In the rows, zero is written as 128.
Which row each row swaps with, under one turn or mirror
The rows were stretched afterwards, more along some directions than others.
Z_6: [138 118 109 118  69 152 120 112 147 108 140 135 103 144 150 123 124 126
 133]
Z_264: [130 120 125 153 101 123 133 140 137 105 137 129 121 143 138 136 112 127
 138]
Z_517: [138 148 140 134  80 162 111 128 159 123 121 104 110 118 144 110 148 115
 149]
Z_22: [158 125 123 135 102 156 139 129 140 123 103 145 135 121 139 145 149  88
 170]
Z_216: [163 160 134 135  86 135 126 116 153 120 127 121  83 123 154 145 158 101
 157]
Z_481: [148 146 143 144  80 143 136 148 148 114 119 148 125 147 143 142 150 104
 154]
Z_573: [140 137 115 127 105 159 155 123 176 121 103 137 118 116 168 113 156 101
 150]
Z_369: [143 158 136 147  90 137 109 117 124 117 143 112  87 121 141 144 168 104
 148]
Z_355: [151 146 133 131  60 139  96 119 147 108 137 128  76 135 161 120 154 125
 123]
Z_285: [176 125 110 120  81 138 150 113 144 103 130 157  96 115 171 140 150  85
 153]
Z_335: [133 154 123 125  79 144  98 115 141 121 133 142 110 124 141 131 147  93
 156]
Z_444: [143 131 120 144  94 134 137 156 146 110 103 147 127 161 144 142 131 113
 140]
Z_851: [138 168 118 134  78 134 103 116 124 117 153  99  79 121 148 128 147 112
 148]
Z_508: [166 121 120 130 102 133 142 134 137  95 108 165 108 142 157 154 136 112
 143]
Z_383: [175 135 128 149  80 130 152 141 126 102 122 137 108 134 165 139 130 113
 159]
Z_325: [122 142 127 131  60 160 100 132 140 123 115 145 126 140 132 133 142 105
 136]
Z_780: [151 131 122 130  83 146 109 110 148 100 129 128  86 110 143 147 148 100
 164]
Z_96: [129 140 126 134  76 150 127 117 139 120 130 125 107 123 145 127 163  99
 152]
Z_196: [134 138 126 139 102 131 123 130 135 123 131 127 115 124 158 120 127 104
 143]
Z_525: [164 134 113 124  81 137 117 108 141 113 146 138  69 122 153 142 164  97
 153]
Z_827: [140 147 133 131  79 162 114 118 150 128 102 137 117 111 149 122 161 109
 159]
Z_874: [166 143 136 145  52 130 130 127 136 120 151 130  92 134 161 138 137  95
 139]
Z_104: [126 151 127 144  73 137 127 142 151 130 142 125 115 150 143 128 140 114
 125]
Z_166: [167 126 117 136  74 153 153 117 159 108 123 159  89 128 175 135 141 113
 152]
Z_621: [166 120 135 146  83 137 125 128 148 112 127 133 104 140 150 139 159 124
 136]
Z_356: [157 150 112 124  82 148 146 106 137 122 143 131  94 114 145 155 168  73
 163]
Z_392: [148 120 115 135  92 143 110 106 145 114 125 142 106 129 154 136 132 122
 137]
Z_261: [141 138 116 135  99 146 131 107 160 119 140 110 105 100 153 108 163 110
 152]
Z_207: [169 141 114 139 101 128 143 135 137 109 145 137  97 118 172 153 160  80
 153]
Z_245: [146 124 125 126 101 142 113 129 130 112 114 131 123 124 129 138 127  97
 163]
Z_446: [150 115 112 114  74 158 140 114 151 107 117 154 101 142 164 140 136 120
 153]
Z_882: [142 149 115 128  61 153 102 118 164 124 118 127 103 124 163 102 159 107
 138]
Z_873: [154 134 107 122  85 147 144 115 155 128 123 149 123 114 157 125 160  85
 153]
Z_907: [168 123 118 110  81 138 109 110 149 118 137 130  83 123 174 117 152 110
 148]
Z_57: [132 144 144 147  95 131 103 149 129 125 113 132 121 143 133 139 127 121
 142]
Z_585: [151 149 136 138 106 146 121 155 153 132 113 130 133 128 151 121 153 101
 135]
Z_317: [166 138 105 116 100 149 148 107 155 115 129 136  93 111 143 140 159  80
 164]
Z_121: [163 135 128 136  51 146 133 121 158 112 137 134  86 134 151 128 140 103
 143]
Z_911: [128 125 126 133  61 125  96 129 138 112 134 135  98 147 139 127 135 106
 132]
Z_986: [168 129 136 139  42 127 120 116 131 101 121 155  88 144 144 163 138 101
 160]
Z_875: [142 145 130 152  38 138 115 135 138 107 157 131  85 143 167 142 143 108
 130]
Z_537: [175 119 109 113 109 145 145 117 158 114 133 128 107 118 165 115 156 105
 148]
Z_273: [166 128 145 154  84 133 126 145 153  99 127 125  94 132 154 143 135 117
 150]
Z_943: [165 145 111 122  94 139 140 121 140 124 152 130 104 102 159 140 149  84
 155]
Z_102: [151 149 133 142  58 142 139 141 141 119 157 124 100 135 149 146 144 109
 138]
Z_105: [171 142 132 132 100 133 123 133 122 106 115 134 103 113 159 147 144 105
 166]
Z_778: [129 152 137 143  65 155  86 125 144 137 137 107 106 128 141 116 145 111
 138]
Z_885: [159 130 139 156  79 128 124 127 118 105 126 147 106 133 157 147 126 110
 147]
Z_853: [138 158 148 146  61 137  93 139 123 110 134 114  87 138 149 139 133 132
 139]
Z_608: [143 152 129 137  68 133 124 134 144 110 156 119  79 143 153 137 147 111
 125]

Z_481 swaps with Z_335
Z_608 swaps with Z_285
Z_444 swaps with Z_882
Z_104 swaps with Z_873
Z_105 swaps with Z_853

